In the data rows, zero lies at 4.5, halfway between 4 and 5.
Some points, one per row:
tensor([4., 2., 4., 5., 5., 4., 6., 3.])
tensor([5., 4., 4., 5., 4., 6., 4., 4.])
tensor([3., 3., 5., 3., 6., 4., 5., 5.])
tensor([3., 2., 4., 5., 5., 4., 5., 6.])
tensor([4., 6., 7., 6., 1., 7., 2., 6.])
tensor([4., 5., 7., 3., 2., 6., 3., 4.])
tensor([5., 7., 7., 6., 0., 6., 4., 5.])
tensor([5., 7., 7., 6., 1., 7., 3., 4.])
tensor([4., 2., 3., 4., 7., 2., 5., 4.])
tensor([6., 7., 6., 4., 2., 7., 3., 3.])
tensor([6., 5., 5., 4., 5., 4., 5., 3.])
tensor([5., 6., 7., 6., 1., 8., 2., 4.])
tensor([3., 2., 1., 4., 9., 1., 6., 6.])
tensor([4., 3., 3., 6., 4., 4., 5., 5.])
tensor([4., 2., 1., 4., 9., 3., 5., 5.])
tensor([4., 6., 7., 6., 0., 7., 3., 6.])
tensor([4., 3., 3., 3., 8., 1., 6., 4.])
tensor([5., 5., 6., 5., 0., 8., 4., 4.])
tensor([4., 5., 8., 4., 2., 7., 3., 4.])
tensor([6., 8., 6., 4., 2., 8., 1., 2.])
tensor([6., 9., 8., 6., 0., 6., 3., 4.])
tensor([5., 2., 2., 4., 7., 3., 6., 5.])
tensor([4., 4., 5., 4., 6., 3., 4., 5.])
tensor([3., 5., 5., 4., 4., 5., 4., 5.])
16 more points follow, each with its number after it:
tensor([5., 5., 6., 6., 1., 7., 5., 4.]) 0
tensor([5., 8., 7., 5., 0., 8., 2., 4.]) 1
tensor([6., 8., 5., 5., 1., 6., 3., 3.]) 2
tensor([6., 5., 5., 4., 6., 3., 4., 5.]) 3
tensor([3., 0., 1., 4., 8., 2., 7., 6.]) 4
tensor([5., 4., 6., 4., 5., 4., 6., 3.]) 5
tensor([5., 5., 5., 4., 5., 3., 5., 4.]) 6
tensor([5., 6., 5., 5., 3., 7., 3., 3.]) 7
tensor([4., 6., 5., 5., 4., 4., 5., 5.]) 8
tensor([4., 0., 0., 4., 8., 2., 6., 6.]) 9
tensor([4., 5., 6., 5., 1., 7., 4., 5.]) 10
tensor([5., 6., 6., 4., 2., 5., 4., 5.]) 11
tensor([6., 7., 7., 5., 1., 7., 3., 3.]) 12
tensor([5., 9., 7., 6., 1., 6., 2., 5.]) 13
tensor([6., 7., 6., 4., 2., 7., 3., 2.]) 14
tensor([5., 6., 8., 6., 1., 6., 3., 3.]) 15
Which of these numbered points is nearest to each point below, ignoring the direction in which the first points spread most? Its number follows each.
tensor([5., 2., 1., 4., 8., 4., 5., 6.]) > 9
tensor([2., 3., 3., 4., 6., 3., 6., 5.]) > 10
tensor([5., 5., 7., 4., 2., 5., 4., 5.]) > 11
tensor([3., 2., 2., 3., 9., 2., 6., 5.]) > 1
tensor([2., 0., 1., 4., 8., 2., 6., 7.]) > 4
tensor([3., 1., 2., 2., 8., 1., 7., 5.]) > 11
tensor([5., 7., 6., 5., 3., 6., 4., 5.]) > 8
tensor([4., 3., 2., 4., 7., 4., 5., 5.]) > 1
Now 16 new points, numbered from 0 again:
tensor([4., 3., 2., 4., 7., 3., 6., 6.]) 0
tensor([5., 6., 7., 5., 3., 5., 4., 3.]) 1
tensor([5., 5., 5., 4., 6., 3., 4., 5.]) 2
tensor([4., 4., 3., 4., 6., 5., 3., 4.]) 3
tensor([5., 7., 7., 4., 3., 4., 3., 4.]) 4
tensor([7., 6., 5., 6., 2., 6., 4., 3.]) 5
tensor([4., 2., 0., 4., 9., 2., 6., 5.]) 6
tensor([3., 5., 5., 4., 4., 5., 5., 5.]) 7
tensor([3., 0., 1., 3., 9., 1., 7., 5.]) 8
tensor([5., 3., 0., 4., 9., 4., 5., 4.]) 9
tensor([4., 1., 1., 3., 9., 3., 6., 4.]) 10
tensor([4., 3., 3., 5., 6., 4., 5., 5.]) 11
tensor([4., 4., 4., 4., 5., 5., 5., 6.]) 12
tensor([5., 7., 9., 6., 0., 6., 2., 3.]) 13
tensor([4., 6., 5., 4., 2., 5., 4., 5.]) 14
tensor([7., 8., 9., 5., 0., 6., 4., 3.]) 15
Which of these numbered points is nearest to each point below, ignoring the direction in which the first points spread most? Its number follows each.
tensor([5., 6., 4., 5., 3., 6., 4., 4.]) > 6
tensor([5., 8., 6., 4., 1., 6., 4., 4.]) > 14
tensor([4., 2., 4., 4., 4., 5., 5., 4.]) > 8
tensor([5., 6., 5., 3., 6., 2., 4., 5.]) > 4
tensor([5., 2., 0., 4., 9., 2., 6., 5.]) > 6
tensor([6., 9., 7., 6., 1., 6., 2., 5.]) > 2
tensor([6., 3., 1., 5., 6., 3., 6., 4.]) > 5
tensor([2., 2., 4., 3., 7., 3., 6., 6.]) > 7
